(in the rows, 128 means zero)
A: 4 groups of rows, each row roughly a mix of its group's hidden directions; one row fits no group
A (97 x 10)
[[118 129 111 106  95 105 182 125  96 118]
 [164 125 120 146  76 118 124 142 171 136]
 [ 83 129 125 124 153 123  79 159 110 139]
 [ 90 164 148 105 142 123 130  97  90 111]
 [134 108 125 135 111 178  81 158 127 114]
 [131 187 145 104 102 142 123 133  95 112]
 [142 120 143 107 135 184  98 163 138 146]
 [124 122 116 125 102 166  90 166 102 103]
 [147 140 128 139 114  83 174  89 132 125]
 [149 116 149 156 130 154 162  97 112 170]
 [110 139 106 119  81  91 151 143 100 148]
 [ 67 162 155 136 136 122 108 134 134 111]
 [186 123 142 133 109 169 132 123 158 131]
 [ 90 146 165 144 137 127 107  87 117  99]
 [133 130 132 139 113 194  96 123 116 102]
 [119 112 135  97 181 160 107 128 117 157]
 [ 97 148 170 140 159 146  99 119 151 105]
 [136 136 127 115 127  95 190  93 117 130]
 [ 97 124  76 124 161 113 130 147  96 114]
 [151 117 132 103 120 165 179 145 110 102]
 [127 115  85  98 144 120 174 151 104 116]
 [ 89 116 105 107 110 152 152 157 105  94]
 [134  94 125 145 130 173 109 105 165 100]
 [140 138 148 128 139  81 158  84 146 149]
 [120 152 136 138 114  60 153 112 130 135]
 [ 71 123 115  96 148 116 150 137  96 123]
 [163 115 148 160 103 160 117 104 164 117]
 [174 167 157 132 101 106 136 120 153 117]
 [122 149 196 104 146 138 132 116 147 124]
 [ 88 108 130 131 141 111 178  90 129 141]
 [134 157 151  95 105  98 110 143 155  92]
 [ 96 108  94 111 141 160 140 138  88 101]
 [ 90 165 141 126 116  87 159 115 123 102]
 [ 82 122 109  99 148 140 128 156  85 124]
 [133 114 119 132 170 152  77 136 112 159]
 [122 109 110 166 140  93 100 140 165 155]
 [145 102  67 164 117 129 108 128 117 129]
 [168 149 166  93 123 117 105 159 122 144]
 [143 147 155 131  77 123 128 162 166 130]
 [104 114 111  97 149 172 123 158  92 125]
 [ 84 145 145 116 131 101 154  86 115 104]
 [106 129  97 133  87 102 158 115  90 113]
 [103 134 115  92 157 129 140 149  76 146]
 [146 157 104 137 107 118  95 148 153  82]
 [168 101 125 128  79 140 147 120 164 125]
 [112 132 152 109 164 148 159 111 130  79]
 [120 119 137 128 163 146 141  87 114  76]
 [171  99  97 162 116 155 112 129 154 129]
 [126 133 126  86 164 135 149 135  84 160]
 [126 119  88 105 163 101 122 144  87 151]
 [135 129 128  82 128  97 165 127  88 150]
 [131 128 134 100 163 176 124 133  81 125]
 [170  97 118 125 133 173  98 140 131 152]
 [169 127 136 150  94 100 125 152 171 129]
 [121 115 118 128 180 143 152 173 101 123]
 [186 110 151 135 121 152 115 112 156 148]
 [123 108 139 142  93 178 100 133 146  97]
 [160 170 137 134 102  96 131 122 160  98]
 [161 107 133 115  77 146 150 101 152 118]
 [ 91 148 151  97 141 100 148 110  89 119]
 [163 159 126 126 116  74 125 148 157 120]
 [124 133 112 114 159  98 165  98  85 140]
 [101 136 113  94 150 122 147 148  74 140]
 [ 81 138  88 110 154 123 116 123 112  94]
 [163 131 116 151  91 120  99 152 165 149]
 [172 101 113 155  95 135 124  87 120 127]
 [113 117 131 142 131 158  65 158 144 124]
 [111 102 118 131 190 137 144 155 106 129]
 [ 92 131 131 110 139 179 113 107  97 103]
 [ 81 109 149  82 152 144 137 136 146 139]
 [180 170 126 127 147 107 128 135 106 155]
 [133 138 154 128  79 144 166 138 165 114]
 [ 86 118 115 101 159 160 111 127  89 124]
 [121 135 114 166  65 119 111 137 140 143]
 [ 99  98 100 129 114 127  96 162 155  97]
 [110 119 149  82 143 157  96 148  96 133]
 [172 111 122 129 147 154 111 158 167 152]
 [155 106 123 123 140 167  76 118 124 159]
 [161 113 127 156 116 172  91 128 157 113]
 [161 141 128 172  99 111 153 110 164 122]
 [199 151 133 140 118 129 131 126 118 154]
 [ 67 159 152 125 128 120 140 125 122  95]
 [158 141 134 160  78 108 143 120 159 109]
 [142  89 117 137 153 148  81 116 138 162]
 [ 91 101 115 110 140 168  93 148 106 117]
 [128 131 175 131 112 157 159  81 126 131]
 [136 109 114 163 126 119 139  73 149  95]
 [ 70 153 117 158 102 112 108 139 124 116]
 [122 145 136  80 152 144  92 149  90 127]
 [107 105 121 129 193 141 112 134 102 142]
 [ 99 140 104 114 150  69 155 119 135 122]
 [108 182 145 119  94 101 144 117 119 104]
 [116 151 145 112  89 111 169 101 129  96]
 [ 90  99 126 109 152 170 115 130  92 140]
 [140 128 142 136  64 124 161  98 125 118]
 [ 89 148 141 130 112  83 141  86 139 113]
 [132 123 113 103 130 107  84 185 135 123]]
the one row of each list that fits no group (the others fit one group, some only roughly)
- J_485: [135 106 106 142 105 145  86 168 149 100]
- J_185: [159 144 105 153 120  65 119 133 125 138]
- J_195: [103 135 140 111 125 110 184 104 114  92]
- J_642: [112 144 117 111 173 104 119 133  82 158]
- J_319: [121 140 133 105 161 157 155 153  81 109]
- J_945: [156 154 164 132  92  99 144 130 159 148]
- J_323: [ 98 133  95 118 128 136 138 158  72 113]
- J_586: [150 124 118 116 147 120  93 163 136 182]
- J_766: [143 134 142 125 151  97 167 114 108 178]
- J_770: [ 94 126  86 136 167 111  97 144 105 129]
- J_274: [145  81 120 125 165 168 108 119 118 150]
- J_868: [181 152 159 151  95 137 132 116 147 126]
- J_903: [110 131 113  91 157 118 166 122  83 140]
- J_750: [ 97 176 143 110 145 125 133 132  83 110]
- J_7: [162 113 131 164 119 162  97 131 169 133]

J_185
- J_266: [109 105 104 143 128 172  92 146 119  93]
- J_150: [ 96 158 184 114 135 126 110 138 150 149]
- J_154: [167 120 153 147 106 129  91  96 133 161]
- J_931: [165 153 161 156  94 142 138 102 148 118]
- J_848: [178 151 160 156 102 153 126 110 138 129]
- J_104: [159 131 152 113  77 112 154 119 135 161]
- J_749: [144 159 108 119 142  63 146 126 137 130]
- J_656: [160 132 147 159 120 122 128 109 188 115]
- J_9: [126 126 108 104 155 163 117 161  80 140]
- J_564: [119 136 172 102 130  93 165 104 134 151]
- J_716: [103 132 129 108 169  87 152 105 103 149]
- J_573: [109 123  95 125 125 150  81 155 133  87]
- J_504: [ 99 105 116 128 156 115 158  75 131 108]

J_656
- J_712: [150  76 118 142 122 134 108 107 168 151]
- J_678: [149 127 175 139 144 162 110 105 165 114]
- J_437: [113 123 146  90 159 109 147 123  94 169]
- J_294: [187 137 133 120 153 140 137 109 109 165]
- J_205: [139 114 108 157 167 140  72 121 124 136]
- J_679: [102  96 133 119 185 137 135 100 105 132]
- J_522: [173 118 118 140  87 112 140 121 172 141]
- J_765: [144 121 123 145  80  99 153 131 174 121]
- J_643: [142 118 156 146 115 119 124  94 189 122]
- J_675: [121 110  97 133 163  92 152 135 113 171]

J_522
- J_500: [101 178 146 109 120 126 148 124  94  96]
- J_49: [101 130  94 114 141 135 135 149  67 119]
- J_906: [107 162 124  83 156  85 129 127 115 117]
- J_570: [115 129 130  89 179 109 134 113  86 129]
- J_996: [171 100 111 102 160 149 162 143 140 123]
- J_375: [121 107 129 152  96 131 140 103 176  90]
- J_744: [162  95 108 162 120 159 127 101 139  99]
- J_487: [125 152 131 119 162 162 116 165  83 123]
- J_389: [ 80 132 119 103 151 126 112 162  89 139]
- J_160: [ 76 109 134 111 154 148 117 119  86 140]
- J_370: [121 143 151 144  82 112 109 162 168 123]
- J_746: [186  96 103 145  99 138 129 121 138 142]

J_160
- J_785: [ 65 159 127 131 134 105 110 154 119 128]
- J_697: [104 136 135  89 167 108 144 129  97 163]
- J_229: [ 86 125 118 101 163 105 150 112  90 137]
- J_619: [155 102 123 116  94 145 182 130 144 107]
- J_174: [ 75 151  94 144 130 114 114 166 125 123]
- J_390: [ 84 104 115 154 122 136  94 128 150  89]
- J_729: [141 118 103  97 115  81 157 154 113 151]
- J_777: [182  98 123 146 123 160 137 100 146 116]
- J_48: [138 120 138 171 128 163  99 106 163 101]
- J_939: [145  97 113 164 105 160  98 159 146 126]
- J_298: [ 72  86 131 123 129 166 124 124 118 120]
- J_614: [142 131 122 120 166 168 105 163  92 140]

J_729
- J_10: [121 121 118 126 139  88 175  80 123 120]
- J_178: [167 169 133 146 114  98 153 103 152 119]
- J_892: [103 142 133 113 102  88 150 110  80 137]
- J_457: [ 86 145 123  95 156 102 150 132  92 114]
- J_207: [110 149 134 109 170 143 149 150  81 112]
- J_664: [152 113 120 175  97 154 104 107 154 116]
- J_144: [ 96  94 133 116 146 131 158  78 123 109]
- J_15: [100  94 120 151 162 166 103 111 109 138]
- J_767: [175 151 122 170 103 113 127 130 161 118]
- J_672: [121 136 136 101 153 158 162 128  80 101]
- J_703: [154 121  95 121 142 132 115 182 143 163]
- J_548: [160 109 114 153  93 113 113 135 177 145]

J_15
- J_106: [116 126 150 153 140  96 106  97 180 133]
- J_445: [ 89 142  97 103 134 103 146 170 106 136]
- J_799: [ 91 148 150  86 144 136 133  95 104 104]
- J_503: [108 137 109 158 141 116  69 145 135 153]
- J_776: [135 104 152 129 108 167 119 128 186 120]
- J_97: [ 99 113 146 102 161 143 153 102  96 159]
- J_372: [184 145 164 147 105 153 126 117 130 141]
- J_428: [ 94 130 143 113 142 121 117  62 115 125]
- J_460: [105 133 134 138 120  72 160  92 146 117]
- J_913: [108 117 105 147 149  92 176 102 129 150]
- J_881: [133 135 156 160  88 153  97 120 159 107]
- J_878: [119 123 115 122 102 131 189 114 126  86]
- J_444: [ 72 133 127  93 131 131 131 106 125  86]

J_881
- J_597: [ 89  87  98 134 133 153  90 130 124 113]
- J_385: [165 121 136  89 158 114 130 144 115 174]
- J_20: [124 104 127 125 148 185  83 143 138 126]
- J_344: [122 155 148 115  96  79 163 142 138 143]
- J_871: [ 88 137 137 155 165 125  83 109 120 114]
- J_645: [ 72 109 116 107 159 110 155 112 116 133]
- J_524: [150 115 130 125  89 125 170  87 107 108]
- J_258: [131 127 137 173  83 135  97  93 137 121]
- J_342: [ 92 130 131  93 126 154 122 181 105 129]
- J_828: [ 97 123 115 107 158 154  97 161  91 135]
- J_535: [104 129 109 117 163 101 144 111  75 138]
- J_339: [ 99 132 143  99 158 147 132  90  86 114]

J_597
- J_537: [129 118 123 112 180 166 110 142  90 138]
- J_255: [175  97 144 151 121 168 104 120 137 145]
- J_270: [100 109 113 148 113 180 108 121 127  90]
- J_608: [ 81 121 110 113 153  98 157 107  98 119]
- J_653: [126 119 126  92 163 124 106 156  92 165]
- J_532: [ 82 124 120 122 155 127 162  84 105 127]
- J_454: [169 158 121 145  81 107 153 139 114 119]
- J_998: [102 142 143 111 195 128 103 137 128 128]
- J_213: [127 145 127  96 106 106 190 130 106 130]
- J_650: [184  99 114 142 120 160 129 133 159 138]

J_255
- J_980: [151 103 104 156 110 110  97 151 171 135]
- J_782: [165 131 148 153  86 160 109 130 154 109]
- J_145: [121 126 127 111 180 162 113 146  86 137]
- J_470: [118 114  66 162 119 139 126 143 124  98]
- J_734: [ 77 159 151  99 155 112 133 146 111 125]
- J_225: [129 106 157 156  89 167 138 104 153 115]
- J_306: [134 126 165 140 107 147 145  79 138  90]
- J_882: [163 129 119 140  85 124 157 167 156 118]
- J_461: [116 151 135 122 152 138  68 103 103 147]
- J_979: [162 115 134 101 107 185 114 108 118 123]
- J_569: [124 146 154 155 102  87 104 138 170 131]
- J_302: [143 101 124 156  92 151  98 159 159 113]
- J_755: [100 109 130 130 116 162  80 163 147 111]
- J_833: [156 142 111 159  99 107 120 136 173  98]
- J_933: [149 114 134 116  86 140 181 119 145 102]

J_980
- J_941: [142 130 121  96  92 102 168 150 114 159]
- J_199: [164 156 133 149  89  85 152 127 132 133]
- J_276: [164 146 124 123 123 165  81 153 114 151]
- J_583: [ 73 139 100 147 149 125 118 164 137 109]
- J_417: [179  95  85 134 157 134 122 126 127 136]
- J_140: [101 126 133 147 184 140 101 105 104 147]
- J_986: [138 135 133 124 119 166  88 183 120 140]
- J_94: [112 156 135 111 162 148 140 151  76 114]
- J_419: [ 85 153 127 152 140  71 133 137 137 124]
- J_538: [123 106 127 113 180 166 108 126  94 140]

J_140
- J_916: [168 146 136 118 136  75 146 141 132 160]
- J_879: [101 152 138 105 165 142 143 131  77 112]
- J_707: [162 143 122 120 134 171 118 179 106 125]
- J_43: [174 132 153 131 105 167 120 144 163 143]
- J_196: [186 133 135 154 108 111 121 154 151 151]
- J_773: [ 91 110 121 148 179 103 101 115 130 148]
- J_937: [164  76 114 140 111 142 128 127 167 143]
- J_286: [138 107 101 162 110 164  91 156 140 112]
- J_809: [ 78 128 129 106 163  90 134 121 103 142]
- J_540: [138 112  91 144 126 164 138 166 166 111]
- J_662: [135 130 140 129 141  92 173  81 114 150]
- J_477: [151 140 139 115 107 167 106 182 123 143]

J_662
